In the data rows, the value 50 means zero.
A hidden rule labels the rows of this table. It goes by one to three of the table's principal directions, not those with the most spread.
{28, 38, 42, 59, 70, 47, 76, 57, 72, 49, 53, 49, 34, 72, 60, 55, 41, 38, 74, 51, 40, 40, 69, 55, 36, 51, 38, 56, 67, 33, 57, 42} gs
{59, 51, 49, 40, 39, 37, 33, 42, 52, 38, 56, 57, 44, 44, 54, 59, 55, 53, 32, 34, 61, 53, 22, 37, 67, 38, 54, 33, 38, 71, 47, 43} gs
{70, 27, 65, 41, 46, 58, 36, 40, 54, 52, 33, 36, 48, 60, 43, 43, 75, 64, 34, 45, 48, 55, 54, 45, 49, 67, 68, 41, 67, 50, 50, 36} gs
{36, 56, 62, 72, 56, 54, 57, 50, 35, 61, 58, 53, 60, 61, 40, 40, 46, 36, 64, 63, 44, 34, 57, 42, 38, 52, 37, 66, 57, 38, 40, 48} gs
{29, 50, 54, 69, 65, 49, 72, 58, 66, 52, 52, 44, 34, 69, 53, 62, 44, 34, 78, 52, 42, 41, 77, 51, 30, 48, 32, 55, 71, 31, 58, 48} zn
{51, 55, 57, 53, 54, 46, 48, 40, 45, 47, 55, 45, 53, 53, 50, 55, 55, 45, 45, 50, 48, 57, 50, 40, 47, 54, 48, 41, 55, 50, 33, 33} zn
{24, 66, 53, 70, 62, 45, 68, 56, 54, 51, 58, 49, 44, 53, 56, 59, 35, 30, 74, 62, 45, 47, 68, 51, 33, 46, 33, 56, 54, 35, 48, 48} pc
{48, 70, 57, 64, 52, 43, 57, 46, 46, 50, 58, 46, 51, 56, 53, 65, 48, 37, 64, 43, 47, 50, 44, 37, 39, 48, 37, 44, 56, 49, 35, 33} zn
{57, 49, 72, 60, 52, 59, 41, 44, 38, 58, 38, 26, 53, 47, 30, 37, 76, 58, 41, 51, 46, 46, 68, 33, 50, 62, 66, 44, 51, 49, 47, 36} pc
{61, 34, 73, 42, 43, 65, 49, 43, 49, 52, 34, 64, 54, 59, 65, 46, 51, 54, 46, 57, 41, 41, 25, 51, 48, 62, 62, 56, 70, 44, 45, 40} gs
{32, 51, 51, 67, 71, 57, 73, 58, 53, 53, 58, 45, 45, 58, 52, 54, 49, 39, 73, 53, 40, 51, 78, 48, 36, 56, 41, 60, 63, 36, 47, 50} pc
{60, 46, 52, 22, 40, 61, 54, 50, 66, 13, 44, 71, 44, 42, 58, 70, 41, 61, 25, 37, 63, 41, 23, 53, 76, 39, 51, 39, 53, 62, 49, 52} pc
{25, 63, 52, 77, 63, 37, 48, 40, 52, 46, 53, 22, 38, 49, 39, 56, 55, 38, 58, 52, 46, 54, 87, 44, 34, 47, 41, 40, 47, 39, 49, 27} zn
{38, 53, 79, 71, 72, 52, 62, 40, 43, 52, 52, 34, 45, 57, 54, 47, 66, 37, 55, 58, 41, 52, 66, 17, 37, 70, 60, 44, 62, 42, 27, 20} zn
{46, 52, 46, 56, 51, 60, 60, 54, 38, 69, 42, 46, 71, 54, 40, 30, 37, 50, 62, 76, 38, 40, 66, 72, 36, 61, 44, 69, 54, 27, 49, 54} zn
{49, 57, 52, 61, 52, 53, 49, 46, 25, 76, 48, 40, 77, 49, 39, 26, 50, 47, 59, 76, 34, 50, 58, 59, 34, 66, 53, 62, 46, 34, 35, 40} zn
{57, 33, 25, 27, 46, 74, 81, 63, 57, 60, 28, 65, 72, 63, 53, 22, 15, 65, 57, 77, 43, 26, 51, 96, 44, 64, 45, 84, 60, 22, 65, 71} gs
{37, 46, 52, 54, 60, 63, 67, 49, 55, 41, 47, 55, 53, 60, 50, 54, 41, 46, 60, 57, 37, 38, 59, 64, 42, 54, 40, 60, 68, 31, 43, 37} zn
{62, 44, 62, 45, 52, 53, 45, 40, 39, 54, 47, 49, 59, 50, 55, 42, 64, 54, 40, 52, 43, 58, 35, 38, 52, 66, 67, 45, 52, 54, 32, 32} gs
{71, 43, 46, 26, 39, 44, 29, 48, 45, 49, 49, 56, 56, 32, 51, 43, 64, 65, 25, 43, 56, 61, 19, 47, 75, 50, 75, 36, 28, 73, 47, 51} zn
{37, 60, 58, 56, 56, 48, 69, 54, 54, 41, 58, 65, 44, 54, 66, 58, 34, 36, 59, 54, 56, 42, 37, 35, 47, 49, 43, 54, 52, 49, 41, 50} pc
{51, 33, 49, 35, 62, 52, 62, 54, 57, 53, 49, 55, 48, 56, 60, 38, 49, 52, 42, 63, 50, 50, 54, 49, 56, 60, 60, 49, 54, 47, 51, 54} gs
{79, 32, 31, 22, 32, 35,  7, 41, 57, 54, 43, 38, 47, 36, 49, 56, 75, 73, 28, 32, 50, 86, 42, 72, 62, 46, 69, 26, 39, 69, 65, 52} gs
{25, 83, 47, 86, 52, 21, 40, 42, 41, 57, 68, 32, 42, 45, 45, 59, 44, 27, 68, 50, 55, 60, 67, 35, 30, 36, 31, 43, 32, 50, 47, 41} zn
{33, 59, 22, 55, 51, 52, 69, 61, 47, 55, 56, 60, 67, 53, 40, 36, 19, 45, 66, 69, 49, 35, 58, 77, 41, 47, 30, 76, 41, 32, 54, 66} zn
{52, 67, 35, 36, 31, 17, 27, 53, 67, 33, 53, 48, 25, 18, 62, 63, 44, 53, 27, 41, 86, 75, 35, 40, 67, 31, 62, 21,  8, 80, 73, 74} pc
{54, 47, 46, 55, 50, 48, 44, 54, 47, 67, 52, 48, 54, 53, 55, 54, 56, 48, 69, 50, 37, 66, 53, 62, 35, 55, 50, 56, 58, 44, 51, 53} zn
{52, 63, 53, 48, 45, 51, 41, 43, 36, 49, 46, 47, 62, 33, 44, 46, 51, 54, 40, 56, 45, 50, 42, 53, 58, 49, 57, 45, 35, 53, 40, 39} pc
{16, 83, 51, 88, 52, 26, 68, 59, 52, 62, 66, 54, 37, 60, 63, 59, 15, 13, 88, 68, 62, 42, 61, 39, 18, 36, 16, 62, 47, 36, 58, 67} zn
{53, 33, 24, 29, 50, 46, 57, 70, 69, 40, 61, 70, 35, 47, 59, 48, 44, 59, 43, 36, 71, 54, 38, 48, 71, 42, 56, 56, 35, 69, 72, 89} zn
{49, 47, 51, 49, 57, 59, 61, 57, 47, 58, 44, 45, 55, 46, 48, 36, 50, 54, 52, 63, 47, 48, 64, 53, 48, 62, 59, 58, 48, 42, 53, 57} pc
{37, 59, 38, 60, 53, 42, 67, 58, 58, 55, 58, 55, 42, 63, 56, 55, 26, 37, 69, 54, 54, 39, 60, 55, 40, 37, 25, 59, 55, 41, 62, 65} zn
{49, 51, 45, 45, 45, 33, 39, 48, 59, 35, 61, 60, 36, 46, 59, 62, 52, 47, 40, 32, 64, 54, 26, 34, 64, 36, 52, 36, 36, 71, 51, 49} gs
{34, 57, 56, 59, 51, 49, 54, 51, 51, 50, 47, 51, 47, 47, 51, 47, 36, 41, 53, 69, 53, 43, 64, 57, 42, 47, 42, 54, 49, 39, 56, 57} gs
{45, 45, 58, 63, 64, 74, 63, 47, 35, 67, 42, 36, 75, 63, 30, 37, 56, 50, 68, 68, 20, 40, 82, 71, 30, 69, 43, 68, 75, 18, 34, 30} pc
{71, 46, 74, 35, 44, 68, 38, 37, 38, 38, 35, 42, 64, 37, 39, 41, 70, 67, 15, 55, 55, 55, 43, 38, 63, 69, 75, 39, 51, 57, 31, 35} pc
{57, 77, 43, 35, 33,  9, 12, 33, 48, 33, 62, 47, 41,  9, 67, 63, 49, 48, 12, 50, 81, 93, 20, 32, 66, 40, 69, 10,  2, 86, 41, 49} zn
{54, 50, 48, 58, 43, 63, 45, 50, 32, 63, 48, 51, 72, 56, 30, 39, 50, 53, 57, 56, 40, 40, 55, 65, 43, 53, 40, 68, 57, 40, 45, 52} zn
{55, 42, 58, 68, 69, 36, 45, 52, 53, 74, 63, 25, 30, 64, 59, 61, 81, 41, 71, 34, 43, 83, 81, 25, 30, 58, 53, 38, 67, 55, 54, 50} pc
{48, 29, 37, 39, 60, 72, 73, 58, 51, 50, 48, 67, 65, 67, 44, 36, 42, 57, 58, 53, 32, 23, 45, 71, 57, 55, 45, 73, 64, 35, 46, 47} gs
{56, 52, 59, 45, 43, 35, 33, 41, 47, 46, 54, 55, 41, 40, 65, 50, 54, 48, 31, 49, 65, 63, 27, 28, 59, 49, 65, 35, 35, 69, 47, 50} gs
{52, 45, 66, 63, 75, 58, 66, 51, 49, 63, 54, 32, 44, 64, 54, 56, 71, 44, 68, 44, 32, 61, 78, 32, 36, 66, 53, 47, 75, 42, 39, 34} pc
{ 9, 66, 50, 72, 67, 29, 59, 40, 77, 14, 60, 39, 13, 47, 62, 83, 40, 28, 56, 41, 59, 57, 74, 38, 40, 34, 33, 30, 47, 47, 51, 27} zn
{53, 52, 74, 61, 56, 49, 44, 40, 36, 59, 56, 48, 53, 55, 57, 52, 66, 41, 52, 51, 41, 57, 41, 27, 44, 60, 57, 44, 60, 53, 29, 31} zn
{58, 48, 47, 50, 57, 48, 64, 64, 55, 72, 45, 34, 43, 58, 49, 38, 53, 52, 60, 53, 53, 50, 73, 43, 44, 56, 54, 51, 51, 47, 67, 68} zn
{60, 46, 50, 42, 51, 61, 65, 64, 40, 70, 45, 54, 62, 49, 48, 23, 45, 57, 50, 66, 54, 41, 51, 46, 55, 63, 62, 65, 43, 48, 56, 74} pc
{38, 41, 50, 41, 61, 53, 65, 51, 87, 16, 44, 47, 18, 56, 59, 82, 47, 51, 46, 33, 53, 45, 70, 56, 58, 35, 39, 31, 70, 46, 65, 43} pc
{56, 46, 64, 38, 46, 60, 53, 46, 54, 32, 45, 66, 45, 47, 65, 58, 46, 53, 36, 46, 55, 46, 28, 42, 61, 50, 56, 47, 57, 56, 44, 48} pc
{56, 29, 70, 44, 56, 49, 33, 44, 55, 39, 55, 53, 33, 48, 57, 58, 82, 54, 33, 31, 53, 62, 38, 22, 67, 53, 72, 33, 54, 71, 45, 41} gs
{51, 47, 58, 37, 53, 53, 49, 45, 56, 21, 53, 57, 39, 38, 53, 57, 58, 57, 22, 38, 64, 50, 38, 29, 75, 47, 63, 35, 41, 68, 43, 44} pc
{62, 42, 41, 34, 51, 80, 64, 54, 43, 42, 41, 56, 71, 49, 35, 41, 49, 69, 44, 45, 38, 32, 48, 69, 65, 56, 51, 65, 56, 44, 43, 47} pc
{54, 42, 76, 74, 64, 43, 33, 43, 46, 65, 60, 28, 28, 60, 53, 63, 91, 43, 61, 26, 42, 73, 69, 13, 40, 54, 58, 36, 68, 62, 49, 38} zn
{45, 40, 53, 52, 53, 54, 53, 48, 56, 43, 50, 46, 44, 63, 35, 46, 54, 51, 42, 46, 55, 32, 63, 44, 55, 45, 42, 49, 59, 48, 55, 47} gs
{52, 72, 42, 39, 43, 12, 22, 40, 55, 31, 75, 55, 33, 18, 76, 78, 52, 41, 28, 39, 75, 99, 24, 29, 62, 37, 59, 13, 16, 85, 39, 53} pc
{49, 41, 67, 52, 59, 43, 45, 49, 78, 30, 51, 38,  4, 56, 63, 87, 74, 49, 48, 12, 57, 59, 65, 22, 60, 32, 50, 20, 67, 68, 69, 46} pc
{42, 63, 47, 47, 56, 26, 38, 47, 51, 56, 50, 29, 42, 24, 54, 46, 57, 48, 40, 64, 50, 70, 64, 49, 55, 49, 68, 23, 20, 56, 53, 42} zn
{47, 45, 26, 35, 47, 50, 75, 62, 68, 40, 49, 68, 49, 59, 61, 44, 19, 51, 51, 58, 68, 42, 40, 62, 48, 52, 42, 65, 46, 45, 60, 73} gs
{42, 52, 43, 50, 56, 44, 62, 58, 49, 61, 55, 54, 54, 51, 54, 38, 39, 43, 57, 66, 50, 47, 52, 53, 47, 53, 50, 56, 42, 44, 51, 59} zn
{74, 42, 52, 31, 41, 50, 28, 44, 40, 49, 51, 54, 56, 37, 50, 45, 69, 65, 25, 38, 55, 64, 26, 39, 71, 53, 72, 38, 37, 73, 44, 50} pc
{42, 74, 47, 69, 46, 41, 55, 48, 42, 59, 57, 47, 60, 56, 47, 58, 38, 35, 73, 51, 43, 46, 46, 52, 31, 44, 30, 54, 51, 41, 39, 38} zn
{28, 84, 34, 68, 48,  0, 19, 39, 57, 34, 86, 43, 25, 26, 66, 90, 48, 24, 52, 36, 72, 99, 50, 34, 41, 25, 35, 17, 19, 75, 45, 50} zn
{23, 34, 57, 56, 77, 38, 47, 36, 81,  3, 64, 36,  8, 53, 48, 81, 80, 44, 31, 18, 55, 57, 72, 20, 67, 39, 54, 14, 56, 64, 44, 12} gs
{38, 45, 41, 67, 80, 46, 74, 66, 53, 71, 73, 44, 41, 69, 55, 55, 58, 35, 86, 42, 35, 58, 79, 40, 37, 52, 38, 58, 64, 44, 50, 56} pc
{51, 51, 58, 35, 46, 49, 51, 55, 75, 21, 40, 51, 22, 34, 63, 73, 53, 57, 35, 33, 65, 53, 44, 41, 69, 38, 61, 29, 45, 65, 67, 56} pc
{49, 60, 44, 52, 43, 42, 53, 54, 56, 55, 47, 49, 45, 49, 58, 54, 34, 46, 59, 55, 57, 53, 52, 57, 40, 45, 42, 52, 48, 46, 62, 63} pc
{56, 43, 64, 44, 50, 54, 44, 42, 53, 44, 44, 49, 44, 51, 55, 56, 60, 54, 39, 45, 47, 51, 46, 43, 56, 51, 57, 39, 59, 54, 47, 38} zn
{77, 32, 58, 28, 37, 73, 58, 60, 44, 58, 44, 82, 66, 65, 57, 42, 43, 60, 47, 48, 48, 28, 12, 54, 65, 51, 50, 68, 69, 54, 50, 70} pc
{63, 45, 55, 40, 43, 62, 43, 43, 41, 40, 50, 60, 61, 49, 46, 49, 55, 59, 34, 43, 52, 48, 31, 46, 61, 53, 54, 52, 54, 58, 37, 45} pc
{25, 53, 53, 78, 66, 57, 74, 64, 51, 63, 52, 43, 49, 65, 40, 46, 47, 36, 87, 59, 35, 32, 79, 54, 29, 54, 36, 69, 63, 26, 54, 49} zn
{34, 82, 45, 85, 49, 29, 42, 42, 31, 78, 60, 28, 62, 51, 40, 50, 39, 28, 78, 67, 39, 59, 76, 59, 16, 45, 25, 53, 45, 32, 43, 39} zn
{79, 53, 60, 34, 25, 52, 15, 39, 27, 61, 39, 49, 75, 30, 39, 37, 61, 65, 23, 61, 53, 63, 28, 58, 59, 57, 68, 42, 37, 60, 41, 52} zn
{36, 55, 60, 78, 60, 45, 56, 54, 39, 75, 55, 37, 53, 61, 41, 39, 57, 36, 76, 61, 38, 44, 70, 41, 30, 56, 45, 59, 55, 37, 48, 45} gs
{52, 42, 69, 60, 56, 64, 51, 41, 37, 55, 49, 45, 61, 67, 34, 41, 63, 49, 48, 53, 40, 34, 56, 39, 47, 59, 47, 55, 70, 41, 33, 31} gs
Here are more rows. What is the label of each one?
{65, 49, 44, 28, 42, 49, 40, 56, 47, 46, 56, 72, 54, 31, 69, 56, 49, 57, 41, 43, 54, 69, 16, 53, 67, 48, 64, 48, 36, 70, 47, 67} pc
{50, 39, 31, 42, 52, 61, 62, 61, 58, 46, 53, 63, 60, 61, 44, 57, 47, 54, 67, 39, 34, 38, 43, 75, 52, 46, 38, 63, 62, 42, 49, 48} pc
{27, 52, 45, 80, 73, 27, 69, 66, 56, 87, 66, 33, 33, 72, 56, 39, 49, 25, 90, 63, 47, 54, 87, 35, 21, 53, 38, 57, 53, 37, 65, 65} gs
{48, 43, 48, 57, 52, 77, 57, 47, 31, 61, 40, 46, 82, 60, 22, 27, 48, 57, 57, 68, 28, 30, 69, 78, 39, 64, 42, 77, 64, 23, 38, 40} zn
{30, 62, 78, 79, 76, 31, 49, 32, 37, 53, 71, 36, 38, 54, 61, 56, 70, 25, 54, 51, 43, 63, 59,  3, 40, 57, 55, 30, 51, 55, 19, 12} gs
{53, 49, 46, 47, 45, 69, 63, 56, 39, 49, 46, 60, 71, 55, 31, 29, 39, 57, 44, 60, 56, 25, 45, 54, 55, 56, 45, 71, 49, 43, 45, 60} pc
{68, 31, 64, 45, 47, 47, 22, 36, 40, 70, 41, 29, 58, 57, 32, 33, 80, 60, 30, 59, 44, 59, 65, 49, 49, 62, 64, 35, 59, 49, 47, 38} gs
{68, 36, 74, 45, 48, 59, 39, 40, 48, 42, 48, 49, 49, 59, 49, 56, 74, 55, 33, 38, 53, 56, 39, 28, 54, 61, 60, 40, 70, 59, 35, 36} zn
{56, 49, 53, 34, 42, 52, 47, 38, 46, 29, 48, 64, 57, 41, 55, 40, 41, 56, 18, 58, 69, 49, 24, 40, 63, 58, 62, 47, 37, 60, 35, 46} gs
{70, 29, 31, 20, 46, 70, 56, 59, 54, 51, 37, 52, 65, 51, 33, 33, 50, 75, 34, 52, 48, 39, 58, 78, 68, 54, 56, 58, 53, 46, 62, 67} pc
{67, 47, 49, 35, 36, 56, 43, 47, 53, 38, 42, 54, 53, 48, 47, 53, 50, 62, 32, 41, 61, 49, 36, 51, 60, 49, 53, 46, 51, 58, 52, 54} pc
{32, 56, 34, 61, 47, 64, 70, 65, 54, 53, 42, 57, 62, 58, 36, 49, 28, 47, 82, 56, 33, 19, 58, 87, 38, 41, 27, 77, 58, 24, 61, 53} pc
{48, 31, 65, 79, 65, 94, 74, 58, 41, 71, 41, 45, 67, 93, 25, 55, 66, 49, 99, 35,  1, 16, 80, 72, 23, 58, 23, 88, 99, 13, 44, 30} pc
{45, 56, 60, 58, 57, 34, 43, 41, 60, 43, 56, 35, 30, 52, 55, 69, 61, 41, 47, 41, 55, 64, 63, 31, 46, 45, 47, 26, 55, 56, 48, 35} zn
{54, 66, 29, 26, 21, 33, 33, 50, 58, 24, 51, 73, 48, 21, 62, 58, 21, 56, 21, 52, 83, 58, 11, 61, 70, 31, 52, 41, 12, 71, 61, 76} zn
{61, 53, 65, 59, 48, 65, 57, 54, 35, 68, 45, 48, 63, 60, 43, 39, 52, 50, 59, 55, 46, 41, 54, 42, 40, 61, 47, 65, 64, 43, 46, 57} pc
{38, 65, 41, 46, 36, 41, 56, 51, 54, 36, 54, 77, 53, 45, 64, 55, 14, 40, 49, 62, 63, 37, 18, 60, 52, 37, 37, 57, 37, 50, 49, 59} gs
{63, 49, 55, 50, 53, 45, 49, 59, 43, 71, 51, 39, 46, 44, 53, 35, 65, 54, 49, 50, 58, 63, 55, 28, 52, 60, 69, 47, 38, 62, 58, 68} pc
{59, 34, 70, 45, 60, 36, 33, 42, 65, 40, 55, 36, 17, 51, 60, 66, 88, 52, 32, 22, 57, 68, 52, 11, 66, 48, 71, 14, 55, 76, 53, 35} gs
{31, 69, 59, 70, 52, 35, 42, 44, 49, 46, 54, 36, 40, 38, 48, 56, 51, 37, 52, 58, 57, 60, 64, 38, 39, 48, 50, 40, 37, 49, 48, 42} zn
{78, 38, 46, 28, 36, 48, 32, 49, 41, 64, 41, 47, 60, 42, 43, 29, 65, 69, 27, 49, 56, 55, 31, 48, 68, 56, 74, 43, 34, 66, 55, 57} gs
{49, 32, 19, 48, 62, 53, 70, 64, 54, 72, 54, 51, 55, 71, 46, 32, 42, 54, 72, 48, 36, 38, 67, 70, 47, 49, 39, 71, 55, 39, 66, 64} gs
{50, 64, 55, 66, 46, 54, 45, 27, 21, 61, 44, 39, 80, 56, 33, 30, 43, 47, 47, 69, 38, 39, 50, 55, 33, 62, 42, 60, 50, 33, 24, 18} gs
{45, 59, 34, 57, 52, 60, 65, 62, 34, 76, 46, 45, 77, 49, 33, 25, 35, 51, 70, 76, 36, 39, 70, 78, 36, 59, 42, 75, 44, 27, 52, 62} pc
{48, 60, 37, 39, 35, 38, 39, 50, 43, 48, 51, 66, 61, 31, 55, 39, 32, 51, 37, 65, 61, 49, 21, 60, 61, 44, 57, 51, 19, 58, 50, 60} gs
{64, 40, 47, 22, 40, 49, 29, 40, 62, 19, 46, 54, 42, 34, 50, 63, 62, 67, 13, 34, 62, 62, 33, 52, 77, 43, 65, 26, 41, 70, 49, 43} zn
{73, 53, 45, 25, 16, 48, 18, 36, 20, 52, 48, 79, 85, 27, 50, 19, 32, 63,  8, 75, 71, 52,  0, 59, 69, 54, 66, 59, 16, 67, 36, 68} gs
{53, 34, 48, 48, 60, 49, 57, 67, 47, 79, 52, 52, 49, 54, 57, 29, 60, 52, 65, 57, 41, 49, 52, 47, 53, 58, 66, 59, 45, 51, 63, 68} gs
{54, 53, 57, 51, 44, 55, 49, 46, 46, 42, 49, 54, 53, 50, 48, 51, 49, 52, 43, 46, 57, 45, 40, 41, 53, 50, 50, 52, 50, 54, 45, 49} pc
{45, 57, 43, 39, 44, 62, 49, 47, 42, 32, 44, 61, 67, 29, 41, 44, 39, 59, 35, 58, 46, 38, 37, 69, 67, 47, 55, 55, 33, 49, 42, 43} pc
{57, 40, 35, 44, 40, 66, 50, 46, 40, 69, 32, 50, 79, 60, 36, 28, 35, 61, 58, 71, 28, 33, 55, 96, 38, 57, 41, 73, 61, 23, 53, 46} gs
{46, 65, 69, 63, 49, 56, 56, 50, 36, 60, 42, 47, 62, 45, 49, 41, 46, 43, 58, 69, 45, 42, 49, 44, 39, 61, 55, 57, 49, 40, 39, 44} pc
{47, 57, 65, 58, 45, 54, 40, 38, 50, 28, 46, 43, 45, 46, 39, 64, 61, 51, 39, 36, 53, 45, 48, 38, 53, 45, 49, 39, 53, 55, 41, 28} pc
{48, 45, 35, 49, 51, 38, 53, 66, 53, 79, 53, 47, 47, 53, 51, 30, 39, 47, 60, 72, 59, 57, 71, 60, 41, 51, 48, 59, 41, 44, 74, 88} gs
{48, 33, 43, 57, 61, 69, 52, 40, 42, 48, 46, 34, 63, 63, 20, 35, 67, 62, 47, 42, 33, 36, 76, 59, 50, 59, 48, 61, 62, 37, 42, 26} gs
{49, 22, 65, 68, 65, 73, 61, 49, 51, 69, 40, 38, 51, 89, 36, 48, 73, 51, 80, 38, 15, 27, 74, 57, 32, 59, 40, 66, 97, 26, 51, 26} gs
